One vector is turned by the same rotation once a tick. Each row is the vector after some number of ticks, and that number follows the row.
The counts run from 0 to 126.
[-32.0 -20.2   4.5   5.1  13.4  -4.7 -14.7  26.8  27.3  -9.3  17.6   1.8
   3.2 -30.6   1.6 -12.7  26.9 -11.3  26.1  -3.7  23.5 -35.6 -10.1 -26.1
  17.2 -16.9  -9.4 -25.0  -9.0  -5.2  11.3  35.8  -8.0  12.0]  107
[ -4.2 -29.8  13.5  -9.5 -27.3 -16.8   3.1  19.2  14.6  -4.3 -10.3  16.4
  19.6   2.6  16.2  -9.8  19.5 -20.1 -26.5 -33.9  27.8  -1.3  26.6 -15.3
  -8.3 -13.5   2.6 -20.3   0.4 -28.0  10.3   5.8  36.6   6.9]  123
[-16.6 -23.3 -13.3 -27.0 -33.2 -14.5  17.9  10.9  28.9 -28.2  23.2  24.6
   6.4   8.7   5.2  15.5   1.6  -1.1  -0.7  -4.2  28.6   3.3  10.2  10.9
  26.4  17.3  -8.6 -15.4  18.5 -27.6  37.1   8.3 -29.3   8.7]  47
[  1.3  -9.7   3.8 -18.9 -34.8 -21.2  -7.2  17.7  30.2  -8.6  19.0  22.5
  22.9   9.0  10.4   6.8  19.9   0.2 -16.7  -7.6  10.3  -2.3  22.5  -0.4
  43.1  17.8  -1.9  -2.7  10.5 -42.4  26.6   4.1  -9.4  16.0]  126
[  3.2  -1.4   6.3   5.6  15.5   1.8 -11.4  30.6  19.8 -24.0  13.9 -25.6
 -32.5 -18.5  11.1   5.0   2.4 -11.2  26.1 -13.6   7.0 -11.5   8.5  -5.7
   6.1 -21.8 -42.4 -37.8  -1.4   5.5   6.6  20.9 -12.9  25.6]  98
[  6.6  -7.6   0.7   3.5  17.8   9.6  -4.5   2.4  19.0 -40.4   4.8 -28.8
 -34.2 -22.7  18.2  -8.0   0.0 -27.5  11.6 -24.4  10.6  -0.9  16.8  -2.7
  -6.9 -10.6 -29.1 -51.2  12.2   2.0   7.2  11.4  -1.8   1.1]  93
[-18.0   5.0 -18.7  -2.4   2.0 -13.1 -15.3  -3.6  36.1   6.5  23.7  11.3
   2.1 -24.7  -0.9  27.1  28.1 -11.8  11.3 -12.7   9.7  -2.3  18.5 -25.6
  38.5   2.9 -11.1 -23.6  16.8 -17.5  13.7  26.1 -27.7  30.5]  29
[ -1.6 -12.4  -3.0 -24.7 -26.1  -8.3   9.2  12.6  32.6   5.4  -1.3  19.9
   8.0   0.1  15.1  21.0   6.6 -46.5  -8.6 -18.7  -5.7  19.0  37.2 -13.9
   1.8  -4.1 -21.0 -30.3  21.3 -19.7   2.3   6.1   0.6  26.6]  35
[  2.4  -2.2 -11.1 -12.2  -8.7 -20.2 -20.2 -13.4  -3.0  -0.8  40.9  -8.4
  -6.1  -7.2  13.4 -10.9  19.7  14.4   9.4 -25.7  23.1 -29.6 -35.5 -18.5
  40.8  20.2 -16.0  -2.7   6.0 -17.7   7.7   1.5   3.3 -11.6]  68
[  4.9 -36.7   1.5 -43.2 -32.9 -13.5  17.2  29.5   5.3  -0.5  12.4   7.8
  -8.9  28.7  20.1   9.5  -3.2 -23.6   3.3 -23.1  18.0  -4.0 -14.8   9.6
  16.1  -7.3 -22.4  -8.2  21.3 -19.2  -4.1  -5.4  24.9 -15.7]  57
[ 14.1   2.9   8.7  10.6   3.0  -4.5 -28.4   7.0  30.0 -46.8  28.5 -15.4
 -19.2  -7.5  -2.6  -5.4   9.8  21.9  16.3  -4.3   5.2 -18.6   9.3  -1.4
  50.2   8.6 -26.0 -18.6  19.1   2.5  19.8   7.8 -17.8  -6.4]  7
[-19.8 -41.5  -4.0 -26.6 -37.5  -9.0  24.0  10.6  20.3 -29.2  -0.5  24.8
   9.1  12.6   5.4   5.4  -5.6 -15.1  -7.6 -21.2  27.1   9.3  19.9  11.8
  -1.7   5.0  -3.1 -26.1  22.6 -23.8  26.0   1.7   4.4 -12.8]  48
[-12.3 -10.3   7.0   3.2  31.5  -2.7 -27.4 -17.7  15.3 -40.8  14.7 -28.8
  -6.4 -23.3  17.6 -31.7   9.7 -10.9   9.4 -18.3  19.6  -5.7  13.8 -14.2
  -8.3 -13.2 -19.0 -38.1   3.1   6.3  15.0   4.3   4.3  -6.6]  89
[  4.5 -10.1   9.4  -1.3  28.2   0.2 -28.3  22.8  17.0 -28.9  17.1 -17.2
 -20.3 -18.6  16.4 -24.9  -0.4 -18.7  21.9 -21.8  17.6 -16.1   9.7 -13.7
  11.3 -15.3  -8.4 -32.7  -4.6  11.8   4.5  16.7  27.1 -25.7]  10
[  5.1   9.0   2.2  11.6   1.3  -8.4 -17.6  32.1  20.7  -9.0   2.8 -21.7
 -34.2 -31.9  11.1   3.6  23.7   5.4  21.5 -25.2  22.2  -5.8  28.1 -17.6
   1.3 -23.9 -18.5 -32.1  -2.0   0.1  -0.2  16.3   9.1  23.1]  19
[-14.1 -14.5  -0.1 -37.2 -14.2  -8.9   7.4  28.0  22.1  -0.5   3.8   2.2
   5.0   8.6  19.2  -0.2  13.8 -47.9  -5.6 -25.7  -1.3   1.7  21.2  -0.9
 -11.0 -16.0 -11.9 -33.7   1.0 -30.0  10.3  13.3   8.7  24.0]  40
[  4.9  -7.0   8.4  -1.4  36.5  -5.9 -32.2  16.4  26.8 -24.9  37.9 -15.7
 -22.3 -16.4   3.4  -4.6   3.7  -3.4  30.5  -6.3  11.8 -16.3  -3.2 -11.2
  44.4 -11.4 -13.6 -16.3   2.9  12.8   8.2  21.3  -3.4  -9.0]  11
[  5.1 -31.1   9.8  -7.7 -38.6 -22.4   3.6  17.4  28.3  -6.9  -0.7  28.4
  21.6  -2.4   4.9  13.6  23.1   2.7 -30.9 -20.5  19.8   4.2  31.9 -13.0
  16.1   1.1 -15.8  -5.6  17.9 -22.8  13.8  -0.3  13.8  19.1]  122
[ 10.9  -9.2  -4.1  12.4  11.1 -17.8 -19.8 -32.7  -0.3 -11.3  39.6 -19.4
  -9.4 -26.9  16.8 -15.2  15.7  -0.5  -3.0 -38.2  39.9 -13.4 -17.4 -20.1
  25.7   6.1 -15.8  -6.6  -5.6  -6.3   8.6  -3.6  22.5 -11.1]  72
[ -0.4 -15.0   8.7  15.4  31.2  -7.5 -31.1  19.1  22.4 -15.7  24.9 -17.2
 -31.3 -32.9  -1.4  -4.9   7.2   5.2  24.6 -18.9  34.3  -9.1  15.1 -17.9
  19.6 -22.9 -17.0 -18.7  -2.8  19.9   7.3  12.5  14.2   0.9]  15
[ -5.8 -51.2   0.3 -35.0 -12.7 -26.1   6.7  19.7   9.8  -0.3  34.1  22.0
   1.0  14.8   7.0  15.5  -2.6  -1.8   4.3 -12.9  24.2  -0.5 -20.4   1.6
  32.0   4.0 -18.6  12.5  24.3 -10.9  11.3  -8.0   8.9 -13.8]  56
[-20.2  -2.5  -6.4 -22.3 -10.6  -9.0  11.6  16.5  12.1 -13.9  41.5   9.0
  -1.8   2.1  20.0  -2.0  13.8  -9.2   4.6  -8.0  26.1 -19.9  -6.8  14.2
  15.0  14.1  -3.8 -16.8  -0.5 -36.6  40.0  26.9 -24.7  24.3]  46
[-18.5  12.2 -10.4  -7.5  12.8  -4.5 -22.0   5.4  31.8  13.4  26.1   0.5
  -1.7 -32.5  12.8  -2.9  30.8 -29.2  19.1 -22.4  19.0 -16.0  11.1 -33.9
  14.1  -7.8   2.3 -34.5  -5.3 -17.2   6.1  28.8  -9.0  21.3]  28
[ 14.9 -18.0   0.3  -3.2   6.4 -21.0 -30.2 -36.6   7.3  -5.6  35.2  -1.1
   5.0  -9.8   5.9  -3.1  13.3  -3.0   1.2 -24.1  16.8  -5.0 -16.8 -23.0
  54.1  15.4 -31.4   6.9  23.9  -9.4   7.6 -14.5  13.0  -7.2]  73
[ 20.2  -2.5  -6.8   7.1 -12.5 -14.6  -8.3 -20.6  -3.2 -12.3   8.4 -19.7
 -20.1 -22.4  27.9 -17.4   7.1  -6.6  -4.9 -48.3  36.9 -11.5  -2.7 -17.5
  -3.3   6.8 -11.3 -27.3   8.5 -11.8  -3.9  -7.1  36.4 -21.5]  71
[-18.7 -51.9   8.1  -5.2   1.4  -8.7  -6.2  19.8  29.0 -32.8 -15.0   8.4
   2.5 -16.1 -16.2   8.0   8.6   2.6  20.3  -4.4   3.8   8.9  18.7  -8.4
  18.4 -27.4 -38.9  -6.8  32.3  12.8   6.9  -2.4  -3.7   7.0]  100
[ -3.0 -42.8   7.1  16.1 -14.6 -23.1  -0.2   6.4  29.7   4.5  19.8  38.8
  15.7 -19.4  -2.7  15.4  11.7  -3.8 -17.3  -6.7  24.8   1.3  20.0 -29.2
  25.4  -2.2 -12.6   0.8   7.4  -3.7  15.3  16.1   1.1  21.1]  117
[ -4.2 -18.7   4.1  16.2  32.0   2.1 -10.1  -9.6  21.2 -43.5  25.3 -17.7
 -23.5 -34.0   8.8  -4.6  -3.8  -8.3  19.6  -7.7  24.8  -2.2  12.1  -5.5
   4.3 -10.6 -28.7 -26.2   5.8  14.4  24.2  10.4 -12.5  11.0]  94
[ 12.5   3.4   7.7  -0.2 -11.1 -20.4  -0.1  35.4  17.9  14.2  34.2   7.1
 -10.1 -12.4  21.1   3.8  21.6 -18.0 -17.5 -20.7  17.1 -27.1   4.9 -14.2
  17.3  -1.5  -8.4 -20.2 -17.1 -25.9  14.7  26.7   4.4  45.6]  120
[ 13.5 -11.4   9.8  13.1  15.8 -26.2 -26.2 -35.5   6.9 -19.8  33.7 -11.7
  -8.7 -25.7   8.0  -5.1  18.2  17.4  -7.7 -24.8  32.1  -4.3   0.1 -14.8
  29.5   6.5 -42.4   4.5  12.9  -7.8   9.0 -23.0   8.9  12.4]  77
[  9.5  -3.6 -13.8 -11.1 -25.0 -18.6 -13.4 -16.2   3.1  -6.1  14.3   3.9
  -5.3   1.1   7.3   8.6  12.9  12.4   1.1 -22.4   9.7 -10.6 -15.2 -19.6
  55.4  25.1 -29.6   0.2  39.6 -20.9   1.5 -12.8   5.1 -13.5]  69
[ -5.4 -19.5 -13.9   9.4 -35.4   4.5   7.2  31.6  27.6 -13.6 -16.8   9.7
 -10.9 -16.2  11.5  -0.7   6.5 -19.1   4.6 -25.1   7.5 -10.9  19.2 -32.4
  -2.1 -14.9  -7.7 -54.1  13.2  -5.6  -2.4  31.8   8.5  -2.3]  110
[  7.3 -27.1   3.7 -12.5   7.5 -25.8 -30.6 -28.2  13.3 -17.4  10.1  -1.5
   8.7 -10.9   3.9  -4.8  16.9  -6.5  -7.4 -24.0   6.5  14.7   9.2 -12.2
  33.6   3.6 -41.7   7.8  30.2  -6.2   1.4 -36.3  23.9  -1.4]  78
